(in the rows, 128 means zero)
The rows below fall into families. The same turns and mirrors carry the whole set onto itself and the rows of a family onto each other. For each named row, which other rows are in its family? Write them in the order they are listed.
These 30 rows form 5 families of 6 rows each.
q_859: [150 150 126 159 117 112 157 144 137 139 169 141 148 114 119]
q_616: [124 126 143 143 109 139 127 160 141 114 146 113 164  88 149]
q_633: [127 132 145 141 113 141 141 152 153  94 142 108 160  94 141]
q_484: [143  95 127 124 147 134  98 116 124  95 122 116 163  97 135]
q_757: [114 147 161 124 141  86 136 141 122 126  92 112 122 124 131]
q_300: [139 146 104 100 157 114 124 119 129 144 114 109 148 135 134]
q_714: [148 116 138 175 142  79 125 119 134 114 110 153 146 114  95]
q_266: [128 112 149 176 138  86 124 122 124 115 109 146 141 110  92]
q_23: [148 146 120 107 163 116 117 115 129 156 116 117 143 141 136]
q_898: [144 149 110 163 116 115 147 151 145 141 149 154 162 115 123]
q_876: [158 103 129 120 155 140 106 103 130  97 124 115 158 107 135]
q_322: [145 153 116 114 146 123 113 115 119 157 123 109 144 140 136]
q_787: [137 127 150 137 109 147 134 146 141 101 147 112 155  89 151]
q_262: [138 117 143 169 130  84 137 119 133 113 112 161 135 110  93]
q_708: [120 132 172 122 127  83 126 127 130 128  99 122 114 118 132]
q_96: [133 122 139 167 143  83 142 119 125 102 109 147 135 118  89]
q_497: [157  97 125 121 155 141 107 105 146 100 131 133 160 119 129]
q_119: [140 138 108 111 161 118 109 118 113 154 120 118 151 137 132]
q_178: [138 143 123  96 146 121 117 119 141 156 122 122 141 141 141]
q_858: [121 143 172 132 138  85 132 138 132 137  92 125 121 124 133]
q_849: [149 118 138 160 132  77 137 108 124 115 125 154 129 114  92]
q_742: [126 142 176 142 136  88 120 137 125 132  95 108 126 121 134]
q_474: [142 120 164 145 122 140 136 150 149  93 150 120 152  98 147]
q_71: [152 102 118 126 141 142 100  99 122  96 122 126 159 112 129]
q_593: [112 144 168 134 140  94 123 146 116 144 101 114 127 125 133]
q_879: [138 152 110 165 121 117 158 142 143 129 152 141 157 118 102]
q_466: [143 145 113 160 108 121 154 138 141 134 159 152 157 108 113]
q_717: [128 122 151 140 105 142 127 154 139  96 134 125 157  93 155]
q_602: [138 139 108 169 120 115 138 142 140 142 154 145 164 112 103]
q_167: [148 103 116 118 150 136 111 109 141  88 121 112 163 104 127]

Which other rows belong to the same family as q_474? q_859, q_708, q_497, q_178, q_849
Which other rows belong to the same family as q_262? q_23, q_876, q_787, q_858, q_466
Which other rows belong to the same family as q_714? q_898, q_322, q_742, q_71, q_717
Which other rows belong to the same family as q_167? q_633, q_757, q_300, q_96, q_879

The rows below fall into families. The same turns and mirrors carry the whole set onto itself and the rows of a family onto each other. For each named row, which other rows are in its family? Write them in the order they are listed.
These 40 rows form 5 families of 8 rows each.
q_293: [105 134 155 135 155 119 132 116 128 127 130  98 120 116 114 152 148 106
 148 100 114 116 129 164]
q_287: [142 149 125 114 154 145 142 118 127 134 129 144 121 137 151  97 101 142
 134 153 139 126 123  83]
q_62: [105 127 166 121 155 119 118 124 145 116 128 121 124 116  96 143 143 120
 140 101 124 111 131 171]
q_320: [137 127 113 132 117 118 131 139 144 135 107 136 134  98 148  97 119 112
 158 136  91 126 129  82]
q_198: [138 135 134 133 120 121 141 116 111 136 127 108 124 122 105 157 174 140
 134  99 106 122 105 157]
q_862: [136 130 146 133 135 132 124 144 147 132 152 140 118 156 122 161 150 117
 115 112 142 155 132 162]
q_774: [125 109 121 131 128 103 140 124 123 123  86 117 132 124 169  90 116 130
 138 132 128 133 148  83]
q_59: [116 114 139 142 133 117 134 107 108 112 118 112 101 136 129 164 159 130
 131  97 123 147 136 162]
q_248: [138 126 141 105 120 109 122 133 121 136 144 114 135  91 104 158 158 119
 124 115 131 149 108 160]
q_137: [129 123 156 115 130 117 127 136 146 129 138 147 132 124 106 156 155 127
 121 101 147 156 121 168]
q_635: [123 134 133 111 138 137 120 123 137 139 130 157 135 118 119  96  96 161
 127 163 131 119 121  92]
q_657: [159 138 140 127 130 136 121 139 139 119 131 141 111 161 104 151 168 140
 122 106 121 117 127 156]
q_615: [161 136 134 117 137 139 123 146 130 124 163 118 111 150 127 150 147 113
 106 124 140 147 125 156]
q_724: [118 132 162 128 164 136 119 132 149 110 137 123 112 148 108 140 137 116
 130 106 128 110 140 169]
q_145: [116 102 125 130 116  95 120 131 135 128  84 127 140 113 151  96 116 134
 139 141 122 128 151  84]
q_640: [114 108 148 130 128 109 119 114 122 110 109 131 107 124 112 165 162 135
 133  97 127 145 138 164]
q_385: [123 116 120 130 108 129 122 140 149 131 118 142 140 100 127  81 105 138
 137 144  90 119 121  97]
q_735: [114  98 128 132 117 109 116 135 139 121  96 131 136 128 145  84 104 148
 120 147 125 123 150  92]
q_480: [137 121 123 121 126 144 142 134 145 114 121 143 131 120 142  64 101 143
 127 133 109 123 117 100]
q_194: [152 142 128 146 127 136 135 129 119 133 139 111 109 158 119 160 169 131
 127 108 106 121 120 152]
q_524: [120 113 140 146 135 130 125 117 119 107 127 121  95 159 128 160 151 135
 118 105 126 142 143 163]
q_144: [119 108 148 135 130 122 110 124 131 105 119 139 101 147 111 160 153 140
 121 104 128 141 145 166]
q_329: [105 137 103  91 116 108 133 146 128 143  88 117 138 112 158 112 124 126
 134 140 102 114 145  97]
q_3: [134 135 106 123 137 118 112 123 114 153 100 140 134 104 153 105 121 118
 147 144 130 122 144  74]
q_946: [141 137 109 116 150 135 129 118 112 138 107 143 129 121 161  85 113 133
 131 137 146 124 136  83]
q_938: [122 105 124 133 129 118 136 128 128 116  99 122 130 140 163  79 104 144
 119 140 132 128 147  90]
q_214: [116 124 147 128 126 114 143 121 124 141 143 120 133 111 117 161 157 124
 127 100 135 160 110 167]
q_245: [151 133 116 123 134 134 150 134 140 119 109 138 125 118 163  79 115 116
 148 126 108 130 124  85]
q_485: [111 135 111  84 127 132 136 149 134 125 100 129 131 139 155  89 109 147
 107 141 119 109 143 110]
q_394: [146 131 147 115 123 121 127 126 131 122 119 139 126 125  91 149 174 149
 129  96 121 120 111 161]
q_220: [149 138 128 123 129 123 136 132 111 139 157  95 119 120 132 162 156 103
 123 119 127 152 115 152]
q_298: [117 140 152 141 164 135 132 124 134 120 141 100 108 147 126 148 141 103
 139 105 119 115 138 161]
q_743: [ 99 128 112  86 111 117 122 150 137 137  95 128 142 116 140 100 114 146
 116 147 106 107 142 109]
q_860: [136 151 119 121 145 122 139 115 120 151 117 133 128 110 153 119 116 122
 160 153 123 130 125  71]
q_360: [124 125 114 119 136 140 115 121 116 140 117 145 136 117 138  76 101 154
 114 149 140 116 132  95]
q_782: [116 122 110 127 122 123  98 126 120 155 110 144 142  99 130  97 110 141
 131 155 124 115 139  87]
q_825: [125 131 137 146 131 128 141 129 126 143 157 112 120 142 131 165 152 112
 121 110 130 158 122 162]
q_472: [150 125 148  98 127 126 109 148 141 121 151 138 127 121  99 146 148 128
 107 120 144 144 120 165]
q_103: [119 143 102  89 130 123 146 145 126 133  94 117 126 135 174 101 118 125
 124 135 114 115 146  98]
q_338: [118 137 127 118 128 115 116 120 131 155 118 145 142  91 122 118 111 140
 153 162 116 121 122  81]

Which other rows belong to the same family as q_657? q_320, q_198, q_385, q_480, q_194, q_245, q_394
Which other rows belong to the same family as q_298? q_293, q_62, q_724, q_329, q_485, q_743, q_103
Which other rows belong to the same family as q_220? q_287, q_248, q_635, q_615, q_860, q_472, q_338
Which other rows belong to the same family as q_145? q_774, q_59, q_640, q_735, q_524, q_144, q_938

The rows below fall into families. The same turns and mirrors carry the whole set onto itself and the rows of a family onto each other. For each named row, which other rows are in its family? Write them in the order they are listed.
These 15 rows form 5 families of 3 rows each.
q_750: [130 156 121  97 106 133 125 135 140 130 142 159 139 179  69 122 122 125
 162 182 173 131 115 131  69 155]
q_636: [167 136 153 138 143 128 105 147 111 125 152 111 137 137 129 142 111 162
 103 154 149 134 120 110 117 167]
q_848: [123 174 111  85 156 106 135 184 111 167 178 151 142 144 124 143 147  99
 112 152 156 160 148 160 102 144]
q_987: [168 131 158 135 140 119 113 164 110 133 140 107 144 135 133 139  97 163
 110 162 144 128 125 109 101 152]
q_771: [117 174 113  85 166 119 122 166 122 160 175 153 140 139 111 159 153  98
 112 137 156 166 152 162 103 148]
q_91: [128 150 131  98 110 139 126 135 144 139 141 171 142 186  75 126 129 134
 164 181 170 133 118 112  71 159]
q_506: [126 181 116  82 156 118 128 168 113 164 164 154 151 131 116 159 157  91
 110 151 151 157 150 164 109 150]
q_888: [119 150 131 104  97 137 122 137 146 132 126 170 147 177  79 123 127 131
 158 176 163 136 118 122  72 150]
q_128: [157 130 164 126 148 132 116 156 112 132 144 106 147 144 136 139 108 159
 100 153 139 133 128 107 117 161]
q_286: [130 181 112  81 162 114 127 173 116 163 160 151 146 139 119 148 142 109
 107 148 155 172 161 166  98 143]
q_582: [120 148 130 100 105 133 136 144 139 132 135 165 149 175  70 134 117 113
 158 172 169 123 117 109  72 158]
q_146: [164 127 152 132 140 124 108 157 119 122 151 106 145 140 133 138 105 159
 100 151 131 142 125 108 101 153]
q_511: [133 172 113  85 169 110 131 173 108 157 171 152 141 137 113 153 148  92
 109 153 158 166 155 155 110 157]
q_557: [168 143 162 126 149 117 116 148 106 126 148 107 139 134 126 134 104 167
 113 160 138 141 125 115 119 155]
q_838: [128 143 128  98 103 139 131 139 138 127 135 157 131 169  76 126 129 114
 166 177 179 135 119 117  62 164]

Which other rows belong to the same family as q_511? q_750, q_987
Which other rows belong to the same family as q_636? q_286, q_582
Which other rows belong to the same family as q_771? q_888, q_128
Which other rows belong to the same family as q_506? q_91, q_146

The rows below fall into families. The same turns and mirrors carry the whole set onto itself and the rows of a family onto each other. For each named row, which other rows are in its family? Write them in the order they are listed.
These 40 rows form 5 families of 8 rows each.
q_881: [116 128 129  91  96 154 134 157 126 118 148 132 124]
q_420: [126 149 102 134 126 108 148 134 119 110 139 120 159]
q_455: [134 119 113 146  78 125 105 153 117 109 122 132 117]
q_916: [148 131 128 134  92 113 107 153 106 113 115 138 138]
q_677: [157 100 119 145 100 123 124 138 144  99 135 130  83]
q_441: [147 106 101 117 150 105 124 131 105 121 155  84 109]
q_235: [145 126 104 138  84 108 106 153 109 123 132 139 126]
q_797: [145 119 115 110 153 103 140 120 116 106 162  89 120]
q_430: [137 100 130 149 130 121 113 167 134 127 175  74 119]
q_952: [158  96 107 126 118 124 138 141 148 112 116 113  83]
q_809: [143 106 104 142 111 138 128 131 154  93 130 124  88]
q_210: [137 113 154 128 123 105 109 161 135 125 176  70 125]
q_998: [128 138 139 141  98 123 162 165 113 136 180 112 125]
q_74: [114 147 107 125 137 102 143 137 109 119 140  98 148]
q_334: [158 124 159 117 125 125 130 139 172 110 128  99 115]
q_723: [122 124 127 124 109 140 162 165 106 153 159 115 126]
q_930: [164  93 100 146 107 125 137 133 147 104 130 119  96]
q_652: [138 116 106 133  87 109 104 147 103 109 135 144 121]
q_904: [143 110  96 110 145  95 120 129 118 104 156  88 119]
q_512: [150 100 153 147 132  98 116 154 145 125 161  76 129]
q_328: [123 127 145 133 111 146 168 160 113 138 171  99 121]
q_170: [111 152 118 149 120 100 138 136 116 114 158 120 151]
q_490: [138 117 145 114 127 137 111 134 173 121 114  97 114]
q_316: [130 112 154 143 128 100 111 168 131 127 168  76 120]
q_566: [112 132 141 132 118 145 168 163 124 137 170 105 124]
q_899: [117 124 137  86 102 141 121 172 125 129 127 127 131]
q_374: [147 113  95 105 142 100 124 121 128 112 162  91 112]
q_250: [157 103  99 154 105 124 131 125 150 106 125 115  94]
q_327: [128 141 115 145 126  96 160 138 109 116 139 109 150]
q_795: [114 119 151  86  99 143 125 157 130 120 140 129 109]
q_664: [147 123 155 126 117 114 106 139 176 104 138  95 121]
q_810: [141 115 163 135 114 125 128 145 174 113 122 101 121]
q_224: [112 135 130 145 102 142 155 161 124 150 164 106 135]
q_873: [136 131 116 126  75 111  99 141 116  98 131 135 121]
q_962: [133 154 103 134 129 110 154 125 112 113 140 119 145]
q_540: [124 125 154  84  94 133 131 147 128 114 129 135 133]
q_887: [135 123 163 129 113 132 117 140 168 107 118  94 123]
q_380: [123 116 150  87  97 148 118 160 119 132 141 127 117]
q_171: [143  95 151 135 123 101 114 153 140 122 185  87 118]
q_552: [136 104  97 117 134 117 130 122 125 108 176  79 107]

Which other rows belong to the same family as q_316? q_420, q_235, q_930, q_328, q_374, q_795, q_887
Which other rows belong to the same family as q_490? q_916, q_430, q_952, q_998, q_170, q_540, q_552
Which other rows belong to the same family as q_566? q_210, q_652, q_904, q_250, q_810, q_962, q_380

The rows below fall into families. The same turns and mirrors carry the whole set onto itself and the rows of a family onto each other. For each named row, which other rows are in its family? Write them in the order they are listed.
These 20 rows form 5 families of 4 rows each.
q_800: [134 149 131 157 135 110 105  98]
q_905: [141 146 115 139 145  97  93 119]
q_114: [136 132  95 128 135 104 119 146]
q_794: [133 156 126 126 146 106 104 100]
q_479: [152 110 100 137 118 173 133 128]
q_416: [145 133 120 151 136 171 112  82]
q_446: [143 106  93 106 117 162 127 123]
q_422: [142 148 136 141 151 110 103  99]
q_161: [147 138 119 145 148 149  89  76]
q_665: [147 120 114 139 144 169 112  79]
q_261: [151 117  88 121 125 127 113 153]
q_564: [146 120 115 122 129 105 123 145]
q_886: [151 104  86 130 126 163 131 133]
q_391: [142 132 102 111 132 108 118 148]
q_100: [149 128 133 137 143 164 114  78]
q_605: [134 136 109 139 126 170 111  78]
q_555: [157 109  90 131 128 179 109 110]
q_125: [136 140  95 124 121 118 125 151]
q_179: [147 119  85 120 119 169 126 130]
q_408: [132 150 121 141 154 109 101  90]

Which other rows belong to the same family as q_555? q_905, q_161, q_261
Which other rows belong to the same family as q_125? q_794, q_479, q_100
Which other rows belong to the same family as q_800? q_446, q_564, q_605

The rows below fall into families. The same turns and mirrors carry the whole set onto itself and the rows of a family onto each other. For each named row, which other rows are in its family? Write them in the order they are listed.
These 18 rows form 3 families of 6 rows each.
q_265: [121 155 178 103 112  92 134 114 125 104 155 108  93 118 101 121 135  94
 112 152  75  91 131 145 149 116 120  84 125 155 125 128 135 183 136 125
 106]
q_679: [155 183 174 106 131 135 150 121 109 113 126 167 113 115 125 131 117 124
 167 111  49  72 139 132 105  75 144  88 134 130 128 159 117 144 171 133
 105]
q_162: [134 175 203 105 126 132 135 123 128 118 134 164 108 111 129 134 128 163
  90 128 109  95 149 151 109 100 138 111 109 130 136 142 180 137 170 146
 136]
q_196: [130 179 170  92 126 138 136 115 121 131 148 143  76 137 112 131 128 106
 138 110  45  84 125 149  74  98 139  85 122 141 155 155 125 142 155 110
  98]
q_438: [143 162 192 117 120 119 131 132 130 111 123 157  87  93 150 106 122 148
  99 128  99 114 139 143 127  85 155 111 112 139 144 139 176 129 164 145
 149]
q_700: [139 174 118  92 117 139 124 106 105  97 140 115  85 123 104 138 107  82
 151 156  79  97 118 122 111 103 120 126 126 134 127 107  88 152 163 200
  89]
q_910: [126 159 143 102  93 127 129 110  97 110 149 121  76 135 117 138 142  68
 169 153  73  96 111 143 105  92 122 119 131 148 154  96  86 148 151 164
  99]
q_567: [148 185 133 103 123 151 124  89 102  79 137 123  98 128 111 131 118  75
 165 164  76  57 120 123 107 101 143 123 140 132 124 107  98 154 168 172
  89]
q_283: [144 181 172  98 145 145 147 123 121 129 150 160  99 113  99 142 120 132
 150 108  59  71 148 129  94 110 129  93 115 139 131 160 117 137 167 145
  94]
q_159: [130 165 150  98  97 127 111 106 112  85 123 118  96 122 135 132 115 114
  91 175 130 119 118 146 125  92 128 148 122 124 133  86 148 151 167 201
 132]
q_234: [148 187 173 116 117 127 132 123 132  71 148 114  95 108 101 114 125 107
 132 138 110  75 125 133 164 113 122  86 127 158 119 146 135 151 141 145
 134]
q_361: [122 135 174 125 107 106 109 105 103  84 122 109 104 133 148 122 143 102
 112 175 111 102 118 158 126  94 114 145 106 142 132  76 141 151 156 173
 127]
q_72: [144 159 162  89 126 153 120 109  94 136 114 159  94 133 155 136 120 141
 123 140  92  96 131 134  61  72 146 139 116 109 143 103 135 119 182 191
 121]
q_816: [145 160 154 103 125 144 122 100 100 118 110 165  89 111 160 123 113 116
 130 152  65  98 135 131  70  74 173 150 127 109 150 100 138 133 194 171
 104]
q_209: [133 158 167 115 121 154 111 108  99 110 115 143  86 152 159 133 138 112
 139 133  79  95 114 162  54  77 134 147 101 128 160 104 130 109 175 155
 118]
q_201: [136 167 154 113 113 136 106  99 123  75 135 111  70 106 135 105 122  99
  98 180 126 101 121 131 131 111 154 145 120 139 142  86 155 139 162 182
 135]
q_309: [128 187 159 105 117 118 139 121 139  79 161 122 101 102  80 137 117 103
 119 144  98  93 135 140 157 130 113 100 117 155 120 144 129 167 154 155
 105]
q_8: [125 152 204 117 141 117 115 111 128 105 121 130 102 134 143 114 133 139
  81 133  82  90 133 166  96 100 131 113  93 136 131 135 181 143 161 120
 126]

Which other rows belong to the same family as q_438? q_679, q_567, q_234, q_816, q_201
Which other rows belong to the same family as q_265? q_196, q_910, q_361, q_209, q_8

